One turn or mirror swaps these rows in pairs. Which row does each one swap with?
bag: [ 25.3  30.9 -18.7 -27.6  -8.5   4.7   4.5  -1.6   5.9  14.6  42.3  -2.7
  -1.3  13.3   2.6  -6.6  -2.9 -49.3]
pifi: [  9.2  -1.9  -5.4  -3.2  -1.3   3.8  14.7  33.3 -13.7   8.0  21.5  15.7
  -7.6  15.2 -48.4   4.7  -1.6  10.8]
Fuzu: [ 30.2   8.2   2.5 -14.9 -34.6  -2.7  14.6  10.4  10.8  20.0  13.5  22.9
 -15.5  27.5  -2.5   6.2 -19.5 -32.4]
fev: [ 32.4  -6.9  -6.8 -29.6 -18.4   1.2  -5.5  13.0  -2.2  19.0   6.6  13.0
  -7.4  -2.8 -21.8  16.5  38.4   0.8]
Ruviz: [  5.7  -7.6 -20.7 -17.4 -23.6   1.2 -22.2  13.6  -0.7   9.3  38.0   7.2
 -30.4 -14.0  -8.1  18.8  12.3 -15.5]
fel: [ 11.4   5.8 -36.6  -2.2   6.3   3.4   5.4 -19.6  23.0   8.9  31.6   5.8
 -17.5  -8.0   3.7 -33.7   2.6 -10.4]
sufa: [ -8.0  -3.1 -25.4  13.3   4.3   7.0   8.5  28.6  -3.8   7.7  11.8   0.5
 -13.7  15.1   9.0 -14.9  17.4  -7.6]
vami: [ 23.1  -1.5  -1.1 -35.4  -4.0 -13.2 -15.2 -24.2  13.0  22.4  39.6   3.0
  -1.3  -6.3   5.5  -4.9  20.5 -25.2]
mosi: [  8.0   6.4   3.0 -47.1  18.2  -2.4   9.8  23.9  27.9  18.0  29.4  16.7
 -12.8  18.9 -25.6  -2.5   5.9  -4.9]
dusad: [ 11.3 -26.4  -6.0   0.9 -30.8   8.7  -1.7   5.2   9.8  18.3  50.4   7.4
 -25.0  25.7 -20.4  -7.5 -13.3   4.2]
rog: [ 10.1   1.3 -14.4  17.6 -13.2  -3.5   3.2  -8.7  -8.1  10.1   5.4  10.9
  -5.4  12.7 -10.9  34.3   5.3 -17.2]
Rol: [ 34.0  15.0 -20.2 -15.0  24.7   8.8   6.2   7.1  18.4   6.4  31.9   5.2
  -6.3  25.5   8.1  28.6   8.4 -13.6]
pegid: [-12.6   3.8  -9.4  -7.7   2.5  -6.6  30.0  20.2   0.3  -3.3  13.3  11.8
   0.7  18.1 -26.9  -5.8  -3.3  11.0]
neni: [ 20.6  -0.4 -15.1 -20.8 -24.2   4.1  19.0  31.5   9.8  18.0  37.3  12.8
 -18.2  11.8 -28.3  -9.7  -1.3 -44.9]
fik: [ 27.6  16.5  14.8 -40.4  -3.7  17.7  -0.4   3.2   9.6  13.2  32.7  -1.4
  -9.7   9.1 -28.8 -16.8  30.5 -33.6]
vaz: [-11.0  -7.0  -5.8  -5.3   2.9   0.4   2.6 -25.9  32.4  28.1  20.5  -0.7
   0.5  14.6   8.3   5.3  11.9 -10.9]
mati: [ 34.7   7.4  22.9 -25.2  -9.2  20.8   0.8 -13.9  20.9  22.0  39.6  -9.8
  -1.0  16.5 -23.3  -3.3  10.4 -33.5]
disiz: [ 43.2   5.4   9.5   5.4   6.7  19.6  -5.6 -25.4   0.8  24.3  19.7  -7.4
  -9.9   3.6   2.2 -12.4  23.9  -4.0]
vufog: [ 11.7   5.1   0.8 -22.2 -32.0   2.8  -2.9  -4.6 -13.6  15.3  58.8   8.6
  -4.0   2.6  -6.9  22.6  21.4 -10.0]
befo: [  8.2  15.9  10.0 -14.8  14.6  -1.1  10.7  15.7  21.8   7.4  41.3  12.1
 -12.8   8.3   1.7 -44.1   9.8  -3.9]
redu: [ 35.0   4.6  -3.7  -5.7  22.6   7.9  10.2  20.6 -27.1  10.5  43.7   6.0
 -21.9  13.0  -9.5 -23.2  -4.2 -20.1]
gete: [ 12.7   9.2   8.0 -29.5  -5.3  -1.9  -8.7  -9.2 -12.4  17.8  31.1 -14.0
   8.8  19.8 -42.5   8.5 -12.1 -13.8]
Fef: [ 15.7  27.7  -5.1  19.5  12.0   4.8  13.9  -4.1  21.0   6.8  29.7  12.6
 -21.4   1.5  -9.8   8.3 -22.4   2.6]
sak: [  2.8  28.0 -12.2  -7.8 -18.7  -6.1  25.7  14.2  -3.3  -3.8  33.7  25.5
  -5.5  15.7   6.0 -20.2  -4.4   9.7]
fibak: [ 41.1   8.2 -17.4 -26.9  28.8   4.3  -1.2  15.6 -15.2  14.7  27.9  -1.7
 -16.5  10.3  -8.5 -29.3  -3.7 -13.3]
sataz: [ 28.4   7.9   6.2  -7.5 -38.1   8.0   4.8   2.2   0.6   6.4   2.4   0.7
 -12.2  17.7 -12.5  32.8  11.4  -4.5]
puvi: [ 50.6  -1.0   5.2   1.6  -6.6   2.0  -0.5 -34.5 -14.8  15.8  18.6   7.3
  -5.9   6.0  -5.8 -10.9  14.3  -1.8]
kitik: [  4.4  -2.3  21.7 -34.0   0.4   4.6  10.8   7.6 -18.5  10.1  27.3  13.5
  -7.4  13.0  -0.1  26.0  -0.9 -24.7]
dabo: [ 21.8  12.9   3.8  12.7 -36.6   1.8  12.9  11.2  -4.1  14.8   3.8  10.4
  -3.6  14.2  -3.8 -33.2   1.9 -16.0]
gufu: [ 16.4   4.3   6.4 -16.5  28.1   6.3   7.2  10.8 -12.4  16.5  19.8  -7.8
   1.4   5.6  16.9   2.9  -4.7 -35.0]
Fegim: [ 41.6  23.9  -6.0  16.8  14.6  -0.4  -0.2  -8.0  14.5  12.2   3.3   3.7
  -6.9   4.3  -1.8 -21.1  10.4 -15.6]
Risok: [ 27.5  13.9  -5.8  -7.8 -16.6  17.2   5.3 -13.4  25.9   9.7  54.6   2.0
  -6.8   7.1 -23.8 -29.9  12.1  17.1]
bunat: [ 17.0 -10.1 -16.5   8.8 -41.4   1.0   5.7 -18.3  26.1   1.2  24.4   9.3
 -18.5  20.1 -17.8 -14.9  13.5  -8.6]
futig: [  4.0  -4.7  -3.9  -9.0  -7.2  -0.2   9.8  -6.0   4.4   9.2  24.3   8.2
  -7.1  -1.7 -17.3  48.1  20.8 -15.6]
gan: [ -1.7 -12.8   2.8  -6.2  -1.0   1.6  18.5 -10.2   0.7   0.6  23.2  23.0
 -12.2   4.5   1.8  -2.8 -10.5  28.8]
boset: [ -2.2  18.5   6.8  -6.0 -33.2   3.9   9.3  21.3   3.4   6.0  -2.1  12.1
  -4.9   7.2  -9.0 -27.7   8.2   0.0]
lut: [ 34.6 -13.0 -18.9 -11.1 -21.9  -0.8 -21.5  16.5  -7.7   7.8  50.1   8.6
 -35.7  -0.7 -20.5   4.5   7.7 -16.7]
veb: [ 23.6   5.6 -28.0 -10.5  10.5   1.4   9.5  -9.1  29.4   4.4  37.3   5.0
 -14.7  10.1  -6.0 -31.2 -25.4  -7.9]
kopo: [ 10.2  19.1 -11.5 -39.2 -19.8   1.9   8.9  10.9  14.6   6.0  -9.6  14.4
 -23.5  19.5  -2.8  -2.8   2.1 -22.4]
disik: [ 33.7 -10.0  10.2 -17.2  15.9   5.3  -3.0 -12.0   8.9   2.0  23.0   5.5
  -8.2  -0.2 -12.6  -9.9   9.3  33.1]
runab: [-11.3 -19.1 -11.8 -10.4 -18.7  27.5   0.4   3.6  16.6  28.9  37.3  -5.0
 -29.7  -2.4 -15.4  -4.0  13.1   3.4]
sovi: [ 35.3  -4.8  -9.7 -14.6  19.0   3.6 -19.7   8.4  -8.3  21.8  40.0 -14.3
  -6.5   2.9 -36.8 -17.4  13.9 -15.8]
kigin: [  1.7  -8.4 -27.8  -0.2 -14.2   7.2  16.3  34.4  -9.2  12.7  27.6  -4.5
 -17.3   9.8 -15.0   0.1 -19.7   6.8]
Leber: [ 18.0  -4.0  -6.4 -16.5   6.5  13.8  16.5  -0.4   7.9  29.7  27.2  -9.0
  27.9  23.3 -18.2  -9.3   8.1  18.6]

befo pairs with vami
runab pairs with kopo
disiz pairs with fibak
fel pairs with fik
neni pairs with bunat
vaz pairs with mosi
futig pairs with pegid
Fuzu pairs with dusad
dabo pairs with lut

